One turn sends every row of this set to another row. A few are shown first. Where does it send the rows asked after them?
fen: [ 15 -13   3   0  -5  -1  22 -10   7  -2   4  -1   6   7  11  13  28  -7
  12  -5  12 -26  -5  15   0  24 -25   2]
suta: [  2  -2  16 -27  12 -21   0 -19 -12  -6  11 -11  -9  14  30  14   3 -10
   5  -6  17   1   4  13  -9  16  11 -10]
dimo: [  0 -30   0 -12   9  13  -8   9 -17  -3   8 -12  -8  -9  16   4 -17   3
   8  -3  18 -17  14  27  -3   8   3  28]
tis: [  1  -2 -10  -3   5 -11  16   7 -35   9  -7 -22   3   5   5 -24 -27  -2
  20 -26   8 -14 -10  -5 -19  -3 -13  -7]
giv: [-22 -16   4  -1  10   6  32   1   1 -22  10   5  -5   0  -4 -24   3  15
   6 -15   0  -9  -2  -2  -7 -22  -2 -31]
galer: [ 14 -25  20  -9  -5  -1  -5  -1   2  -6  12  -5 -21 -12  13  11  12 -15
  18   0  12  19 -23   9   3 -11  -4   2]
nuz: [-15  10 -14 -16   6 -15  -4  26   7   5   9  -6  -3   0  -1   2  31   7
  14  15   6   2  -2  12 -18  -1 -17   4]
tol: [ 18 -15 -11 -20   5  -4  16  12  -1  -8  -9 -10   9  10  30  -4   7  13
  -1  -2 -14 -26 -15  27 -11   3  14 -11]
povu: [ 11  -5  14  -1  -6   5  16   0   2  12   2 -15  12  -4   9   8  13  -4
   2  12 -10 -15 -15   5  -4  22 -34 -19]
pidim: [  4 -28  13  10  -8   7   9   1  24  -7   0 -22 -17   2  16 -20   4   6
  17  -8  14 -28 -22   7 -11  -6  -3 -21]
Lor: [ -7  -5   0 -15  12  -2  32  12  -6   1  11   2  18   0   4  -4   3  19
  -8  -9 -24   4   3   0 -11  -2  -8 -23]
demip: [ -7 -23  11  10  -5  16  17  -4  -3 -33 -10  -9 -16   3  10 -14   0   1
   9  14   5 -34 -22  16 -11  -5 -15 -21]
regid: [ -2 -21 -14   3   1  12  10   8 -30  -9  -7   5  -5 -14  -2 -10   5 -24
  27 -21  10   0 -20   5 -19 -14 -20   3]
peb: [-10  -4  -5 -13  -5  -3  11   6 -32  -3  -3  -9  -4  -2  14  -7  -1 -26
   7 -13   4   5  -4  15 -47  20 -13 -16]
Dos: [  4   7 -20 -23 -12  -9  14  -2 -17  18   1 -12  -5  -6   0 -15   0 -17
  23 -15  30  -8 -21  25  -8  -9 -20   2]
sela: [-13   4 -10   1  -2  -6   7  17   4  -8   9 -14 -18   1  -8 -14  11  19
  20  23  16 -13  -8   7 -15 -14 -25  19]
rep: [-12 -14 -12 -14  -6 -22  -5  18 -18  -8 -23   1 -10  13   9   6  -8 -13
  17 -17  13  -5 -24  30 -24  -5 -13   4]
zonil: [-22 -14  25  -4  16  14  -1   2 -30   8  -1  -5   5 -22  11   2  -1  11
  22 -16   6  11 -18  12   8  -6  -6 -10]
vuf: [  0  -5  -8 -17  20  -3  11   2  -8  -5 -11  -4  17   7  17  -8  13   2
   8  -9  -5 -34 -15  13   9  -6   6 -35]
Fudug: [-14 -14  12   5  -5   5  41  -1  -5 -21  14   9  -3   1  -9  -1   8   8
  -2   1  -5   1   5   4 -15   7 -31 -11]
karu: [  1  19 -10   2  12   3  36  13 -25   5  13  -9 -12   5   8   6  19  12
  22  -1   0 -11  19   3 -19  -3 -15  -5]
tonu: [-27  13 -16 -15  16 -18  -1  15   2  -9   4 -14 -11  14   7 -16  10  20
  14  11  15 -21   3  10 -22 -10   0  -1]
bilu: [-28  -3  23 -14   7  11  14 -14 -41 -11   4  -5  -5 -15  14  -5   5   3
  15  -7  20   2  -5  31  -2   9  -2 -16]
nimed: [  7 -23   5 -22 -10   6  -7  19 -10  12  19 -23 -13 -20  10 -15  -6  -5
   7  -5  22  -3   6  33   1   6   7   2]
morun: [-10 -26  19  -5  21 -11 -14   7 -16 -18   0  -5 -18  15  15   2  -5 -16
   7  -4   2   7 -16   3   2  -4  11 -24]
Zod: [-17   1   8  20   7   4  18  22  -8  -5   6  -9 -29   6   7   5  17   7
  28  -6   5  -4  12  -4 -31  -7 -16 -17]
simam: [ 24  -8   5 -20   4  -8  15   5 -32   1  16 -11  -5  -1   3  -8   2 -13
   3  11  -2  11 -19  15  22  -3  -3  -8]
Fufu: [ -1   4  -9   2   4  -3  26  38 -23  -7   2  -8 -23   5   7  -8  17  17
  23  -4  -8  -3   2  12 -17 -24   1 -18]
gegav: [ -6 -27  11 -11   0 -15 -14  18 -12   0   6 -11 -11   2   4  -1  -7  -5
  14 -21  30 -14  14  24  11  14   2   4]
Rus: [  0  -9  15  -1  20  14  11 -28 -22  -8  21 -18 -16   5  16  -2 -16 -13
   5  14  14  -7  -3  -3  -4   8 -10   2]
bef: [-10 -17  -4 -18  -4   2  17  14  26 -10   6  -3 -26   5  11  -3 -15  17
  -4   6   3 -20  -2  29 -18 -22  -3  -8]
zomu: [-14  -7  30  -7  -3  -3  15   6 -45  -2  -3 -16  -1  -8   9  -5 -18  22
  11  -3   3   5 -15  25   5   8 -12  -6]
pugop: [ -4  -4 -16 -29  10 -11  21   8  16   1   6  14  -3  11   6  16   5   9
  -1  -7   5 -23  10  28   3 -10  -9   0]
koli: [-13  -4  -9 -10   4   8  -3  -6  -5  15  -6 -21  -9  -3  21  -2 -24  -7
  17  -8  17 -10 -17  11 -42  -3 -17  10]
milu: [ 21 -13   9 -14   5 -11  13 -11 -19 -13   6 -20 -17   8  20  -8 -25  14
  14   3  12 -10 -16   9   9 -18   9  12]
zez: [ -6  -8   6  -9  -9  -5  18   5  35  15  17  -5 -18   2  -3   8  -2   6
   4  -3  15 -15   4  13  -4  -5 -29  -7]

Fudug turns into bef
simam turns into galer
nimed turns into zonil
Now find these:
regid turns into rep
karu turns into sela
povu turns into pidim

One turn sends every row of this set to another row. A few are shown first. Where does it send the rows asked after them?
Pil: [  7  19   3 -10 -16 -15  20  -3   2  -5   7  13  19   6   8  -1   4  -1
  -2  14   5   9]
mus: [  0  -2  -4  53 -17  -9   7  -1  -1  -3   0   5 -14   3  -3   7   1   6
  -5  -4   6  12]
Samep: [  2 -19  -4 -17  17  -8   1  -6  -1  -7  -1   2 -35  -5 -12  -1   4  16
  -7  16  -2   2]
nal: [  0  13   2   5 -25 -11   8   0   3 -16  18  -6 -27  -8 -13  -8  13 -24
   4 -19   0  -3]
Lugag: [ -2   1  -5   3 -10  -4   2  15  -6  -4   6  -4 -55   1  -6   3   2  -5
  -1  -8   7  -1]
Zuz: [ -3  -6  10  18  23  17 -16  -9  10   7  -6  -8   2  14 -27  13   1  -2
 -11  -1   3   7]
Mapum: [-10 -16  17  21  -3  21 -19   5   8   4  -6 -13 -19  18 -12  -4  -6  -8
   1 -10   1  15]
goli: [ -3  -3  -3  38 -15  14 -13   3  -2 -12  15  -9   4   1  -8  -7 -16  -8
   8 -16  -1  14]
tozog: [ -1   1  -9 -29  -6  13  -9  -1  10  -4  18  -2   6   2  -5  -1 -16   0
  -8  11  12  -3]
liv: [ -5  -5   3  21  13  13 -14  17  -4   2   0 -12  30  11 -10   6  -9   4
   6 -17  -7   8]
sasa: [ -8 -12  10 -12  -6  -9  12  -5   8  34   7  -1  -9   1  -8   1  13  -5
  -9  19  -2  -8]
lufa: [ -4 -14  -5 -26   8 -22  17  -8  16  -1   0  -3  13  -9 -11  19  15  -2
   6   4   1  -1]
Duz: [ -5   4  13   1  18 -14  16  -8 -13  -3   8   7  -7 -18   5  -3  -9  15
  19  -1 -15  14]
Vif: [ -1 -12 -13  -1  -8   3  -1  -4 -18  -4 -13  19  -6   7  -3 -14   5   7
 -19 -38  10  -1]
gupuf: [  0  -5  -3  27   3  -7   5  -4  12  -1 -10   0   7  13 -23   9  21   7
 -30  -1  12 -10]
rup: [  0  -8  11  26 -21  -3  -7  -5  22 -15 -13   0 -14  20 -13   1  18  -6
 -12  -3  10  12]
Fuz: [  7  -3  -1  -5  -2 -23  17 -25   4 -17  13   3  -4 -20 -18  -9  17  -2
  -2   5 -12   0]
fik: [ 0  0 -3 46 13 -7 -3  8 -5  0  2  8 16  9 -7  5  9 12 -3 10  1  8]
ren: [-13 -23  -5 -21 -23   3  -5  26  -4 -15   7   0 -16  -7 -10   3  -6 -14
   8 -15  13  -2]
zek: [ -3  -6  -4  -1  -8   1  -4  -1 -14  -6 -17  20   2   7   6  -5  -1  11
  -7 -45   6   7]
rimo: [  8  -6 -10  28  13  12 -19   5  -4  -6   8  -9  22   9 -22   8  -4  -3
   1   0  -7  12]
gopi: [-11  -2 -11 -13  20 -18  24  -2  -1  -2   6   9   6 -13   3   9  -3  17
   2  10  16  -4]
zusit: [-11  15  17  10  -7  -8  10  15  -9   0   7   1 -36  -3   7   0  -2  -7
  18 -19  -1   8]
lud: [-10 -17   5 -14 -19  -4  21  10  -9   0  -5   5 -34  -3 -17   2   8 -17
  -8  -9  18  -2]
pezo: [ -4 -16   3   6  13  13 -20  11  15   1 -15 -12   6  23 -20  14   6   6
 -16  -7   6   0]
Fek: [ -3 -21  -5   7 -16  -9   0  -6 -12  13 -11  11   2  -2  -6  -4  16  -3
  -4 -46 -10  -1]
Teko: [-18  -7   4  -1 -18  -8  13  25 -15  -4   6  10 -12 -15   6  12 -15  -3
  21 -21  10   7]
gav: [ -7   0  13  30   9  -6  -9  -9  21  -6  -5   6  14  11 -18   6  22   2
 -14   5   8   0]
Desep: [ -1  -6  -8  -3  -7 -11   3  10  -2  25  15  -1   5  -8   8  26 -13   8
  14   9 -12   6]
Rigog: [ -2   7  -2  43   6  -6  13   2  -9   4   3   0  27   2 -11   2   4   7
  -9 -10   1  -1]
Meloz: [ -6 -29 -13   3 -16  -7 -15   3  -5   9 -10  11  -3  -1  -3   2  12   6
  -5 -42  -5  -5]
mipa: [ -3   3   0  -4 -24 -10 -15  22   9 -23  12  -5 -25   0   1   2   7 -12
  18 -17  -3   4]
kura: [ -2 -16   1 -21   5 -10 -19   4  10 -23  11  -3   1 -11  -3   0   0   8
  21   0 -18   8]
tabi: [ -4 -10  -3 -32  26  -2  19   3  -8   3  -2  -4   5   2  -7   1  -2   1
   6   9   7   7]
Zun: [ -9 -18 -15 -18  11 -14  11   6  -2   1  19  -6  22 -16  -8  -3   5  -2
  14   7  -3  -7]
roku: [ -8   0   8  -1 -31 -19  30   4  -7 -11   2  12  -7 -13  -8   6   9 -18
   6 -20  12   4]

Vif turns into Meloz
ren turns into Teko
Now find these:
liv turns into Rigog
Samep turns into kura
rup turns into Mapum
Desep turns into Pil
Lugag turns into mipa
Zun turns into gopi
gav turns into Zuz

